128 stands for zero in the data rows.
Each row has a hidden score. How much does it go up from the first row of each pair to the second? 10 means little or no change, 20 a big rise and 0 a big fall. The score is a weighted sum of the row's numbers plus the product of two more (or one squared), each taken from its middle value.
c(180, 131, 72, 104, 96, 105, 124, 103, 143, 106, 186, 186, 120, 92, 127,
  147)
c(156, 160, 126, 150, 126, 127, 97, 117, 142, 94, 108, 99, 104, 114, 136,
  114) -> 7
c(122, 129, 125, 158, 206, 86, 100, 109, 90, 170, 73, 121, 134, 143, 143,
  137)
c(91, 139, 137, 112, 123, 128, 96, 108, 153, 116, 116, 205, 131, 99, 111,
  186) -> 8
c(203, 110, 96, 186, 99, 199, 237, 164, 111, 88, 181, 96, 255, 104, 167,
  90)
c(79, 121, 138, 97, 104, 152, 106, 129, 162, 170, 89, 142, 135, 116, 148,
  114) -> 16
c(127, 92, 119, 147, 93, 150, 139, 97, 115, 123, 148, 182, 145, 121, 92,
  62)
c(106, 159, 135, 111, 155, 82, 105, 100, 164, 137, 106, 112, 106, 115, 79,
  164) -> 17
c(122, 79, 80, 124, 100, 107, 124, 115, 124, 114, 178, 141, 105, 169, 163,
  103)
c(107, 119, 127, 102, 119, 88, 121, 151, 108, 166, 113, 144, 107, 168, 118,
  153) -> 11
c(129, 149, 116, 115, 129, 145, 107, 85, 147, 159, 115, 135, 123, 123, 146,
  133)
c(150, 95, 93, 155, 110, 161, 138, 116, 101, 73, 169, 193, 123, 170, 110,
  137) -> 10
c(131, 119, 123, 117, 84, 104, 137, 121, 109, 124, 151, 118, 137, 149, 124,
  99)
c(122, 170, 135, 124, 185, 118, 166, 137, 140, 104, 107, 92, 111, 106, 95,
  124) -> 13
c(103, 124, 111, 163, 159, 137, 138, 148, 111, 118, 148, 159, 104, 130, 95,
  158)
c(130, 116, 171, 87, 120, 163, 95, 135, 188, 181, 80, 180, 151, 97, 139,
  173) -> 3
c(147, 124, 84, 125, 140, 103, 139, 105, 115, 139, 215, 160, 130, 88, 93,
  172)
c(133, 113, 171, 150, 130, 132, 127, 142, 112, 105, 156, 91, 131, 93, 135,
  128) -> 6
c(167, 91, 92, 161, 90, 176, 107, 133, 142, 186, 196, 132, 147, 107, 204,
  81)
c(137, 120, 115, 130, 127, 142, 123, 151, 86, 114, 137, 164, 119, 88, 106,
  183) -> 13
c(159, 111, 68, 188, 115, 179, 163, 145, 115, 115, 170, 118, 172, 95, 141,
  92)
c(165, 101, 104, 174, 164, 165, 219, 154, 106, 107, 118, 103, 202, 87, 197,
  87) -> 8
c(140, 110, 119, 109, 110, 76, 119, 156, 108, 120, 156, 128, 97, 139, 130,
  87)
c(160, 138, 131, 123, 109, 101, 130, 112, 112, 117, 106, 104, 116, 139, 126,
  116) -> 7
c(105, 194, 136, 117, 170, 147, 97, 123, 138, 170, 101, 117, 107, 163, 106,
  129)
c(83, 164, 157, 155, 138, 132, 140, 120, 112, 157, 82, 140, 131, 118, 120,
  147) -> 8
c(154, 130, 138, 92, 126, 131, 120, 103, 156, 154, 91, 93, 142, 204, 119,
  62)
c(147, 132, 82, 96, 117, 140, 138, 114, 146, 101, 91, 96, 115, 162, 124,
  116) -> 13
c(137, 95, 81, 116, 114, 100, 123, 136, 96, 145, 153, 176, 138, 122, 130,
  202)
c(158, 216, 143, 117, 92, 123, 158, 129, 89, 135, 90, 107, 123, 176, 115,
  117) -> 2
c(106, 131, 124, 101, 138, 96, 135, 98, 84, 97, 152, 133, 97, 85, 118,
  116)
c(101, 125, 136, 139, 133, 122, 146, 107, 174, 115, 118, 115, 106, 116, 116,
  85) -> 8
c(140, 150, 105, 117, 115, 141, 195, 134, 147, 108, 102, 117, 126, 119, 137,
  114)
c(126, 150, 155, 147, 162, 120, 128, 86, 151, 120, 158, 129, 111, 100, 119,
  152) -> 12
c(144, 129, 116, 116, 111, 176, 102, 175, 88, 103, 103, 155, 163, 163, 127,
  121)
c(103, 108, 66, 138, 89, 122, 107, 130, 130, 90, 109, 142, 140, 156, 130,
  89) -> 8
c(122, 134, 76, 93, 137, 140, 140, 127, 97, 128, 119, 135, 158, 174, 114,
  114)
c(122, 191, 177, 148, 167, 156, 114, 84, 136, 161, 117, 121, 126, 115, 98,
  88) -> 17
c(95, 178, 167, 117, 197, 110, 93, 111, 109, 136, 105, 94, 112, 123, 99,
  138)
c(108, 113, 103, 114, 112, 110, 88, 119, 122, 185, 138, 149, 115, 78, 252,
  107) -> 4
c(82, 139, 144, 134, 133, 75, 177, 110, 126, 123, 107, 116, 101, 102, 124,
  97)
c(85, 105, 77, 148, 97, 133, 96, 102, 174, 108, 165, 215, 119, 86, 116,
  204) -> 15
c(149, 157, 135, 132, 99, 140, 129, 140, 107, 130, 130, 122, 121, 129, 91,
  137)
c(90, 98, 137, 108, 84, 138, 109, 132, 131, 187, 145, 160, 168, 126, 156,
  175) -> 11
c(105, 100, 165, 151, 113, 154, 139, 122, 100, 105, 141, 135, 133, 90, 110,
  108)
c(111, 82, 94, 143, 88, 120, 106, 91, 120, 110, 217, 178, 169, 113, 125,
  151) -> 7
c(131, 104, 107, 170, 135, 83, 94, 170, 121, 85, 192, 147, 138, 105, 115,
  180)
c(99, 116, 172, 125, 115, 92, 89, 144, 127, 135, 136, 113, 119, 89, 160,
  143) -> 7
c(123, 107, 91, 145, 98, 126, 100, 106, 135, 112, 141, 137, 126, 101, 175,
  116)
c(89, 164, 149, 131, 122, 126, 115, 115, 137, 129, 115, 132, 93, 137, 149,
  100) -> 10
c(229, 116, 96, 120, 245, 228, 255, 97, 124, 93, 148, 83, 172, 219, 184,
  109)
c(115, 129, 134, 129, 119, 131, 91, 87, 122, 99, 137, 133, 93, 98, 134,
  153) -> 12
c(117, 113, 96, 112, 117, 97, 124, 114, 185, 126, 142, 167, 84, 89, 170,
  146)
c(116, 163, 163, 131, 120, 101, 117, 166, 94, 135, 127, 98, 125, 109, 133,
  153) -> 8
c(154, 128, 138, 87, 105, 111, 141, 125, 128, 66, 150, 92, 130, 98, 129,
  121)
c(106, 165, 182, 146, 172, 92, 147, 113, 135, 112, 88, 104, 134, 103, 60,
  127) -> 8
c(110, 91, 141, 99, 124, 125, 108, 132, 164, 158, 129, 159, 115, 115, 110,
  99)
c(119, 107, 135, 132, 110, 98, 133, 100, 128, 104, 114, 119, 100, 110, 126,
  92) -> 7
c(149, 150, 138, 154, 125, 112, 121, 124, 103, 116, 150, 120, 122, 117, 142,
  106)
c(109, 115, 156, 123, 174, 99, 99, 130, 115, 169, 133, 102, 102, 147, 116,
  129) -> 13
c(93, 146, 159, 118, 160, 121, 143, 137, 156, 142, 76, 176, 107, 118, 124,
  127)
c(106, 125, 174, 104, 114, 109, 101, 132, 150, 110, 100, 147, 127, 111, 138,
  193) -> 9
c(141, 141, 167, 118, 109, 115, 164, 134, 137, 111, 152, 103, 136, 80, 101,
  86)
c(132, 96, 128, 75, 137, 74, 106, 112, 95, 102, 168, 115, 129, 92, 99,
  162) -> 14
c(144, 100, 138, 85, 67, 110, 101, 122, 163, 166, 145, 130, 84, 105, 183,
  119)
c(121, 159, 145, 119, 151, 130, 115, 146, 151, 150, 122, 143, 85, 137, 98,
  175) -> 7
c(98, 73, 98, 146, 112, 104, 150, 112, 104, 112, 200, 151, 127, 127, 119,
  168)
c(129, 128, 129, 150, 107, 107, 101, 107, 132, 127, 112, 129, 87, 151, 126,
  103) -> 3
c(164, 112, 137, 128, 98, 78, 105, 118, 95, 102, 174, 128, 122, 122, 98,
  124)
c(136, 136, 106, 136, 124, 103, 123, 121, 167, 133, 85, 85, 80, 168, 106,
  89) -> 9
c(105, 137, 128, 121, 123, 121, 140, 81, 149, 149, 129, 200, 130, 146, 106,
  190)
c(124, 170, 142, 100, 128, 100, 147, 121, 139, 140, 130, 111, 108, 143, 98,
  154) -> 13
c(144, 99, 90, 103, 134, 102, 143, 119, 139, 121, 131, 97, 106, 136, 143,
  77)
c(152, 160, 140, 119, 137, 118, 152, 117, 170, 113, 104, 115, 113, 119, 103,
  106) -> 6
c(131, 144, 110, 111, 110, 146, 112, 157, 118, 126, 146, 147, 89, 185, 111,
  193)
c(94, 129, 141, 132, 123, 135, 121, 87, 138, 143, 119, 107, 111, 112, 93,
  110) -> 14
c(132, 105, 126, 116, 128, 135, 147, 133, 117, 108, 176, 128, 154, 109, 84,
  111)
c(131, 107, 96, 110, 132, 143, 95, 101, 151, 139, 131, 100, 100, 176, 108,
  118) -> 9
c(252, 95, 110, 217, 255, 214, 238, 150, 98, 92, 73, 83, 209, 194, 138,
  105)
c(147, 129, 103, 133, 159, 103, 140, 104, 148, 114, 113, 148, 105, 89, 125,
  117) -> 15
c(137, 177, 181, 136, 144, 82, 97, 136, 118, 126, 121, 92, 108, 139, 106,
  87)
c(70, 119, 137, 93, 124, 130, 185, 161, 124, 150, 134, 119, 181, 109, 140,
  197) -> 10
c(163, 119, 99, 142, 116, 161, 108, 119, 99, 105, 98, 128, 145, 162, 142,
  106)
c(91, 171, 193, 128, 133, 122, 131, 123, 167, 170, 121, 132, 105, 92, 131,
  164) -> 14
c(253, 96, 102, 191, 255, 214, 233, 195, 102, 98, 103, 110, 238, 186, 181,
  97)
c(159, 164, 92, 108, 143, 108, 133, 109, 95, 108, 140, 94, 110, 162, 115,
  90) -> 13
c(113, 154, 131, 120, 142, 122, 113, 151, 140, 122, 123, 103, 122, 145, 116,
  133)
c(104, 102, 103, 105, 120, 99, 90, 98, 143, 143, 111, 140, 105, 107, 129,
  136) -> 11
c(127, 145, 134, 150, 146, 109, 105, 135, 126, 122, 136, 94, 88, 185, 137,
  105)
c(109, 194, 144, 135, 130, 133, 146, 152, 100, 114, 132, 89, 130, 161, 122,
  105) -> 11
c(158, 103, 114, 100, 116, 137, 93, 181, 88, 118, 138, 149, 169, 125, 96,
  153)
c(155, 123, 88, 89, 139, 153, 141, 145, 142, 145, 112, 115, 130, 179, 126,
  111) -> 10
c(117, 146, 152, 127, 102, 97, 118, 122, 114, 100, 126, 100, 125, 126, 109,
  120)
c(135, 108, 105, 122, 130, 210, 93, 91, 97, 148, 117, 103, 207, 205, 161,
  104) -> 10
c(165, 103, 112, 117, 89, 158, 113, 175, 147, 102, 112, 177, 146, 138, 126,
  132)
c(73, 130, 116, 118, 129, 106, 149, 96, 161, 151, 83, 156, 111, 152, 118,
  116) -> 9
c(147, 150, 137, 118, 118, 153, 91, 172, 84, 146, 169, 148, 128, 159, 78,
  172)
c(127, 121, 106, 121, 107, 128, 141, 118, 112, 111, 167, 130, 96, 188, 130,
  127) -> 12
c(109, 136, 134, 155, 188, 163, 74, 111, 72, 127, 141, 103, 99, 115, 158,
  144)
c(79, 134, 143, 152, 98, 116, 154, 144, 104, 125, 139, 145, 123, 95, 103,
  164) -> 7
c(172, 167, 120, 129, 132, 146, 151, 130, 143, 126, 110, 103, 111, 159, 120,
  115)
c(163, 121, 85, 167, 115, 167, 120, 107, 105, 155, 198, 175, 140, 96, 90,
  103) -> 12
c(123, 119, 143, 140, 132, 92, 122, 105, 97, 93, 144, 116, 107, 120, 130,
  147)
c(80, 88, 163, 189, 82, 93, 148, 140, 109, 123, 135, 126, 150, 118, 138,
  88) -> 6
c(123, 120, 149, 160, 88, 107, 149, 134, 97, 84, 144, 81, 136, 149, 158,
  87)
c(164, 96, 99, 154, 96, 120, 104, 110, 115, 113, 133, 77, 175, 105, 182,
  136) -> 11
c(126, 114, 190, 86, 115, 113, 117, 104, 148, 118, 130, 137, 94, 98, 135,
  172)
c(91, 139, 122, 139, 120, 151, 78, 157, 211, 156, 126, 163, 169, 89, 110,
  94) -> 7
c(120, 146, 135, 109, 132, 124, 100, 171, 121, 127, 121, 145, 140, 147, 104,
  147)
c(128, 165, 128, 169, 116, 164, 151, 143, 136, 121, 100, 106, 127, 110, 137,
  104) -> 8
c(96, 159, 172, 105, 123, 94, 85, 112, 99, 178, 117, 101, 101, 175, 138,
  139)
c(179, 112, 132, 198, 101, 165, 172, 127, 119, 122, 184, 131, 131, 118, 115,
  109) -> 3
c(150, 112, 97, 132, 74, 157, 107, 119, 101, 113, 158, 131, 131, 148, 132,
  142)
c(143, 143, 128, 126, 117, 173, 174, 139, 132, 106, 131, 160, 143, 142, 102,
  132) -> 8
c(105, 163, 129, 126, 129, 142, 149, 124, 121, 137, 97, 108, 159, 103, 117,
  66)
c(160, 163, 160, 125, 112, 95, 98, 126, 118, 67, 133, 114, 95, 197, 140,
  94) -> 9
c(103, 152, 88, 100, 126, 174, 119, 141, 211, 235, 118, 226, 165, 115, 92,
  115)
c(75, 119, 117, 149, 103, 139, 182, 111, 104, 101, 132, 171, 136, 134, 122,
  118) -> 7
c(106, 99, 138, 97, 96, 103, 141, 129, 119, 116, 143, 168, 139, 86, 146,
  170)
c(190, 114, 113, 165, 255, 173, 220, 169, 111, 83, 105, 104, 195, 255, 182,
  108) -> 8
c(111, 142, 147, 132, 124, 145, 138, 117, 122, 117, 121, 93, 131, 97, 127,
  93)
c(181, 130, 97, 136, 114, 141, 112, 150, 132, 132, 168, 195, 109, 113, 140,
  164) -> 7
c(119, 136, 96, 167, 66, 123, 116, 104, 126, 100, 208, 179, 137, 104, 122,
  195)
c(187, 105, 100, 179, 104, 232, 147, 165, 119, 126, 152, 95, 189, 152, 132,
  125) -> 3
c(115, 135, 116, 121, 126, 113, 130, 129, 163, 151, 132, 120, 123, 132, 103,
  118)
c(112, 164, 149, 154, 174, 98, 135, 139, 122, 119, 102, 106, 133, 108, 132,
  124) -> 10
c(118, 124, 100, 109, 98, 114, 150, 107, 111, 120, 159, 165, 98, 116, 137,
  123)
c(148, 111, 138, 186, 144, 152, 122, 104, 137, 116, 131, 112, 97, 105, 100,
  119) -> 11
c(88, 125, 121, 80, 129, 106, 131, 129, 109, 136, 114, 136, 139, 132, 137,
  108)
c(218, 92, 100, 148, 135, 240, 122, 171, 97, 75, 153, 123, 198, 161, 106,
  92) -> 8
c(67, 132, 101, 141, 110, 92, 77, 120, 130, 112, 140, 120, 112, 154, 113,
  163)
c(138, 155, 153, 105, 134, 112, 103, 128, 105, 140, 123, 127, 83, 94, 117,
  138) -> 10
c(183, 148, 124, 111, 125, 117, 118, 142, 127, 124, 118, 135, 97, 139, 117,
  199)
c(192, 93, 91, 143, 184, 149, 174, 150, 108, 120, 98, 94, 146, 125, 178,
  85) -> 15
c(96, 125, 92, 138, 119, 164, 121, 137, 168, 113, 156, 162, 160, 104, 124,
  153)
c(148, 108, 89, 158, 102, 165, 129, 148, 117, 147, 98, 116, 182, 99, 93,
  83) -> 8
c(86, 162, 201, 127, 137, 132, 121, 98, 177, 79, 108, 123, 106, 98, 126,
  99)
c(118, 158, 159, 95, 121, 105, 177, 148, 180, 184, 126, 136, 126, 131, 130,
  108) -> 7
c(178, 84, 102, 193, 132, 156, 104, 141, 93, 128, 108, 116, 150, 112, 123,
  89)
c(98, 114, 125, 124, 106, 83, 96, 151, 120, 161, 180, 171, 153, 110, 255,
  197) -> 12
c(124, 80, 150, 137, 95, 127, 137, 140, 129, 102, 186, 124, 139, 103, 161,
  128)
c(226, 95, 77, 194, 174, 247, 245, 188, 92, 129, 159, 112, 216, 150, 119,
  91) -> 6
c(88, 152, 110, 168, 150, 112, 173, 109, 144, 129, 104, 139, 97, 106, 104,
  130)
c(128, 137, 98, 122, 101, 151, 101, 141, 154, 94, 184, 195, 99, 138, 93,
  117) -> 10
c(89, 114, 171, 120, 114, 121, 150, 144, 117, 196, 109, 89, 108, 110, 191,
  130)
c(132, 177, 171, 113, 156, 120, 103, 140, 141, 77, 148, 107, 113, 130, 100,
  173) -> 6
c(128, 126, 113, 103, 121, 138, 114, 111, 198, 157, 127, 184, 132, 97, 126,
  105)
c(134, 127, 134, 129, 86, 110, 115, 195, 158, 147, 102, 154, 101, 100, 141,
  165) -> 10
c(106, 150, 120, 119, 146, 172, 125, 113, 180, 167, 121, 134, 153, 90, 113,
  121)
c(112, 135, 149, 106, 131, 100, 145, 135, 163, 138, 107, 158, 127, 128, 87,
  137) -> 9
c(105, 123, 158, 158, 87, 152, 107, 149, 73, 124, 108, 79, 179, 130, 115,
  87)
c(95, 155, 108, 113, 117, 120, 154, 111, 122, 104, 113, 98, 102, 152, 92,
  109) -> 6
c(143, 144, 129, 116, 115, 111, 155, 110, 122, 108, 128, 97, 103, 130, 130,
  89)
c(105, 108, 117, 98, 165, 122, 104, 88, 189, 234, 107, 185, 148, 109, 158,
  110) -> 8
c(102, 130, 164, 143, 130, 116, 125, 131, 120, 112, 74, 110, 103, 130, 134,
  81)
c(123, 150, 145, 117, 167, 108, 126, 126, 135, 194, 120, 117, 112, 115, 170,
  152) -> 11
c(93, 118, 92, 114, 118, 155, 96, 94, 154, 164, 93, 167, 171, 130, 79,
  90)
c(137, 164, 157, 99, 149, 103, 148, 137, 120, 121, 123, 104, 115, 159, 117,
  115) -> 14
c(145, 110, 176, 170, 130, 114, 143, 128, 111, 89, 151, 100, 129, 110, 113,
  146)
c(84, 139, 102, 91, 163, 105, 115, 177, 92, 120, 95, 123, 176, 154, 103,
  150) -> 15
c(88, 99, 117, 113, 75, 87, 139, 102, 158, 162, 124, 126, 102, 91, 147,
  141)
c(175, 116, 109, 84, 84, 99, 109, 105, 117, 148, 162, 100, 116, 132, 205,
  128) -> 10
c(107, 149, 121, 115, 193, 102, 104, 128, 72, 197, 98, 114, 103, 129, 109,
  115)
c(119, 131, 106, 109, 159, 150, 85, 102, 146, 184, 118, 168, 166, 171, 125,
  129) -> 4
c(140, 130, 84, 102, 92, 107, 121, 123, 96, 122, 167, 159, 112, 115, 110,
  161)
c(135, 189, 188, 133, 136, 120, 86, 145, 131, 144, 123, 107, 90, 159, 115,
  144) -> 6
c(121, 81, 123, 167, 90, 133, 163, 134, 101, 114, 188, 165, 168, 94, 118,
  177)
c(111, 88, 134, 119, 132, 114, 88, 107, 124, 155, 104, 107, 95, 112, 139,
  143) -> 12
c(120, 175, 102, 115, 166, 170, 116, 115, 126, 173, 73, 91, 167, 174, 128,
  99)
c(130, 160, 143, 150, 126, 111, 164, 124, 116, 137, 137, 149, 121, 96, 91,
  184) -> 10
c(136, 107, 120, 151, 102, 118, 140, 151, 121, 97, 195, 187, 150, 109, 101,
  183)
c(124, 139, 95, 115, 133, 164, 95, 129, 148, 158, 95, 161, 134, 197, 104,
  96) -> 7
c(203, 102, 92, 113, 234, 255, 166, 155, 119, 128, 105, 94, 255, 211, 147,
  94)
c(149, 103, 108, 177, 112, 152, 145, 126, 164, 144, 145, 112, 111, 97, 135,
  95) -> 12
c(163, 149, 113, 105, 112, 146, 123, 107, 179, 159, 116, 133, 98, 161, 98,
  107)
c(166, 116, 86, 165, 151, 118, 153, 106, 126, 112, 132, 114, 152, 136, 160,
  80) -> 10
c(146, 120, 193, 115, 84, 119, 128, 91, 153, 152, 82, 99, 103, 118, 184,
  130)
c(122, 149, 168, 126, 122, 73, 102, 131, 129, 154, 66, 91, 112, 142, 112,
  110) -> 11
c(102, 118, 97, 107, 139, 123, 127, 123, 185, 170, 97, 150, 160, 120, 165,
  94)
c(149, 113, 74, 122, 107, 139, 135, 142, 108, 108, 135, 142, 119, 156, 157,
  133) -> 16
c(142, 154, 171, 110, 132, 135, 147, 129, 122, 134, 110, 135, 96, 142, 120,
  115)
c(81, 97, 122, 127, 115, 163, 133, 110, 219, 215, 94, 111, 115, 103, 219,
  93) -> 8
c(152, 133, 85, 92, 90, 113, 120, 97, 147, 101, 201, 163, 104, 128, 110,
  150)
c(153, 92, 91, 191, 94, 174, 160, 156, 89, 120, 116, 83, 148, 111, 112,
  88) -> 8
c(117, 161, 170, 100, 119, 138, 107, 143, 88, 87, 153, 128, 126, 118, 110,
  173)
c(122, 151, 120, 75, 142, 136, 123, 107, 102, 113, 111, 114, 136, 145, 118,
  90) -> 6
c(71, 127, 163, 158, 175, 91, 174, 142, 113, 144, 117, 95, 136, 110, 103,
  102)
c(108, 106, 141, 120, 117, 105, 147, 171, 131, 189, 131, 168, 136, 112, 147,
  170) -> 7
c(119, 128, 107, 109, 125, 151, 99, 138, 165, 118, 135, 158, 153, 138, 87,
  91)
c(120, 128, 119, 98, 99, 145, 135, 116, 118, 114, 130, 147, 104, 117, 121,
  124) -> 11
c(141, 128, 167, 91, 92, 117, 111, 145, 97, 155, 91, 111, 151, 181, 72,
  127)
c(126, 106, 94, 129, 112, 125, 118, 137, 169, 246, 104, 154, 98, 91, 255,
  114) -> 7
c(151, 101, 142, 178, 116, 139, 152, 88, 152, 104, 112, 98, 122, 133, 122,
  112)
c(119, 136, 116, 123, 166, 141, 122, 110, 99, 107, 117, 93, 146, 150, 113,
  112) -> 15
c(155, 164, 142, 132, 89, 111, 145, 126, 143, 100, 112, 98, 94, 97, 108,
  91)
c(111, 126, 128, 163, 112, 126, 161, 142, 102, 125, 132, 157, 141, 93, 105,
  160) -> 11
c(87, 146, 101, 115, 191, 93, 117, 92, 99, 173, 161, 119, 90, 173, 107,
  156)
c(119, 143, 146, 127, 157, 133, 144, 124, 115, 122, 118, 135, 100, 136, 117,
  165) -> 5
c(121, 187, 158, 115, 191, 106, 106, 174, 119, 173, 90, 108, 112, 126, 88,
  167)
c(156, 107, 104, 128, 103, 143, 124, 165, 95, 100, 196, 157, 150, 103, 99,
  178) -> 14
c(82, 171, 127, 101, 160, 106, 114, 147, 101, 218, 120, 165, 124, 109, 113,
  176)
c(153, 164, 154, 125, 164, 124, 121, 135, 133, 109, 113, 105, 97, 127, 96,
  102) -> 8
c(132, 152, 148, 104, 154, 130, 113, 98, 140, 99, 134, 117, 127, 124, 111,
  130)
c(155, 136, 83, 138, 123, 166, 101, 151, 95, 110, 145, 152, 126, 124, 107,
  147) -> 10
c(115, 170, 167, 114, 163, 86, 96, 91, 110, 180, 107, 161, 120, 113, 118,
  121)
c(108, 144, 184, 149, 169, 101, 105, 151, 94, 105, 95, 83, 116, 139, 111,
  96) -> 12
c(154, 114, 113, 109, 111, 120, 106, 111, 138, 104, 178, 109, 81, 137, 160,
  64)
c(138, 218, 159, 108, 131, 99, 130, 127, 98, 148, 141, 97, 89, 142, 133,
  124) -> 12
c(102, 79, 111, 119, 116, 98, 107, 137, 113, 125, 137, 114, 118, 133, 110,
  133)
c(139, 108, 134, 149, 97, 106, 162, 118, 147, 102, 180, 178, 120, 83, 91,
  154) -> 6
c(146, 176, 124, 110, 138, 97, 114, 142, 122, 118, 127, 84, 112, 166, 120,
  103)
c(111, 142, 137, 101, 129, 74, 148, 124, 139, 95, 161, 150, 99, 106, 137,
  189) -> 13
c(74, 91, 118, 105, 109, 138, 126, 136, 100, 88, 145, 178, 167, 117, 92,
  178)
c(137, 143, 98, 99, 117, 116, 141, 132, 107, 122, 208, 213, 117, 132, 111,
  154) -> 8
c(126, 82, 97, 172, 86, 140, 134, 87, 122, 117, 197, 133, 127, 86, 132,
  149)
c(255, 121, 93, 147, 237, 231, 209, 132, 126, 97, 124, 82, 159, 244, 172,
  96) -> 6
c(93, 108, 133, 127, 103, 175, 104, 107, 146, 145, 144, 205, 169, 100, 137,
  142)
c(84, 93, 79, 128, 126, 149, 123, 97, 228, 192, 101, 166, 160, 108, 186,
  114) -> 6
c(141, 92, 99, 174, 100, 123, 108, 138, 115, 121, 202, 150, 80, 100, 123,
  202)
c(167, 138, 128, 117, 108, 180, 98, 167, 107, 75, 190, 182, 129, 151, 99,
  223) -> 4
c(116, 146, 140, 134, 164, 104, 161, 114, 77, 105, 104, 127, 145, 122, 98,
  118)
c(126, 125, 115, 143, 120, 139, 162, 102, 151, 108, 141, 135, 103, 126, 114,
  128) -> 11
c(127, 123, 105, 100, 139, 105, 159, 118, 113, 109, 139, 96, 98, 159, 116,
  131)
c(97, 115, 161, 126, 141, 114, 100, 116, 161, 137, 110, 197, 174, 102, 123,
  141) -> 3
c(97, 95, 121, 142, 115, 91, 194, 126, 157, 172, 115, 115, 164, 94, 176,
  119)
c(130, 113, 103, 130, 85, 143, 165, 168, 112, 113, 179, 128, 164, 152, 117,
  153) -> 12
c(115, 126, 124, 144, 113, 113, 118, 129, 105, 109, 121, 102, 101, 151, 137,
  152)
c(116, 112, 83, 170, 133, 100, 143, 132, 155, 89, 159, 139, 108, 86, 124,
  93) -> 12
c(131, 95, 76, 154, 145, 83, 67, 139, 101, 173, 109, 110, 122, 139, 201,
  118)
c(110, 101, 142, 126, 125, 78, 98, 162, 140, 144, 123, 190, 134, 133, 111,
  187) -> 4
c(107, 193, 138, 124, 158, 116, 128, 137, 150, 121, 105, 82, 102, 139, 86,
  121)
c(136, 122, 161, 110, 110, 106, 103, 157, 132, 135, 109, 85, 110, 101, 130,
  120) -> 9
c(117, 84, 110, 181, 79, 121, 130, 141, 129, 79, 196, 138, 149, 123, 149,
  115)
c(139, 97, 94, 122, 109, 159, 154, 83, 118, 83, 191, 169, 129, 102, 109,
  151) -> 11
c(129, 123, 109, 103, 115, 169, 109, 112, 153, 133, 107, 182, 181, 83, 93,
  162)
c(137, 117, 103, 144, 140, 106, 111, 114, 149, 89, 153, 105, 105, 109, 98,
  122) -> 16
c(100, 161, 118, 119, 156, 112, 86, 121, 152, 125, 105, 141, 106, 100, 93,
  134)
c(72, 111, 203, 114, 164, 111, 144, 130, 144, 164, 137, 108, 122, 101, 155,
  137) -> 14
c(109, 171, 172, 116, 137, 126, 146, 140, 123, 122, 118, 127, 90, 168, 110,
  102)
c(143, 112, 83, 122, 87, 135, 128, 137, 144, 86, 160, 157, 110, 133, 119,
  143) -> 10
c(137, 137, 91, 183, 105, 157, 63, 159, 106, 202, 112, 98, 143, 144, 223,
  94)
c(143, 117, 143, 176, 125, 97, 129, 140, 121, 103, 141, 95, 133, 130, 135,
  138) -> 12
c(132, 101, 153, 139, 80, 96, 125, 118, 147, 166, 128, 134, 127, 143, 186,
  147)
c(117, 112, 132, 90, 97, 97, 118, 148, 117, 158, 102, 76, 110, 198, 122,
  141) -> 14
c(140, 133, 107, 90, 118, 133, 110, 121, 121, 107, 153, 104, 115, 168, 166,
  107)
c(110, 102, 160, 122, 106, 162, 126, 118, 180, 222, 118, 130, 126, 101, 187,
  88) -> 12
c(158, 112, 99, 110, 109, 139, 106, 119, 123, 97, 132, 104, 114, 206, 154,
  110)
c(148, 190, 99, 108, 114, 124, 78, 144, 193, 141, 131, 96, 99, 143, 116,
  84) -> 9
c(167, 92, 96, 137, 183, 175, 202, 137, 115, 98, 146, 130, 168, 121, 151,
  104)
c(94, 186, 131, 91, 114, 130, 84, 83, 148, 127, 92, 131, 114, 121, 126,
  99) -> 8
c(87, 90, 119, 83, 166, 112, 77, 136, 126, 146, 99, 114, 127, 193, 116,
  123)
c(116, 110, 134, 118, 120, 112, 141, 117, 128, 131, 108, 138, 140, 99, 112,
  131) -> 7
c(128, 152, 149, 145, 145, 138, 92, 160, 95, 117, 164, 130, 114, 124, 126,
  202)
c(149, 91, 121, 225, 165, 154, 157, 159, 119, 103, 106, 94, 199, 102, 179,
  97) -> 11
c(103, 127, 91, 168, 145, 104, 144, 121, 116, 127, 118, 94, 84, 102, 152,
  118)
c(232, 68, 100, 213, 208, 203, 246, 136, 97, 145, 101, 77, 215, 204, 170,
  98) -> 1
c(130, 157, 134, 119, 132, 113, 105, 123, 142, 166, 125, 138, 131, 108, 132,
  159)
c(111, 86, 110, 124, 88, 113, 132, 155, 130, 162, 154, 123, 128, 131, 128,
  95) -> 13
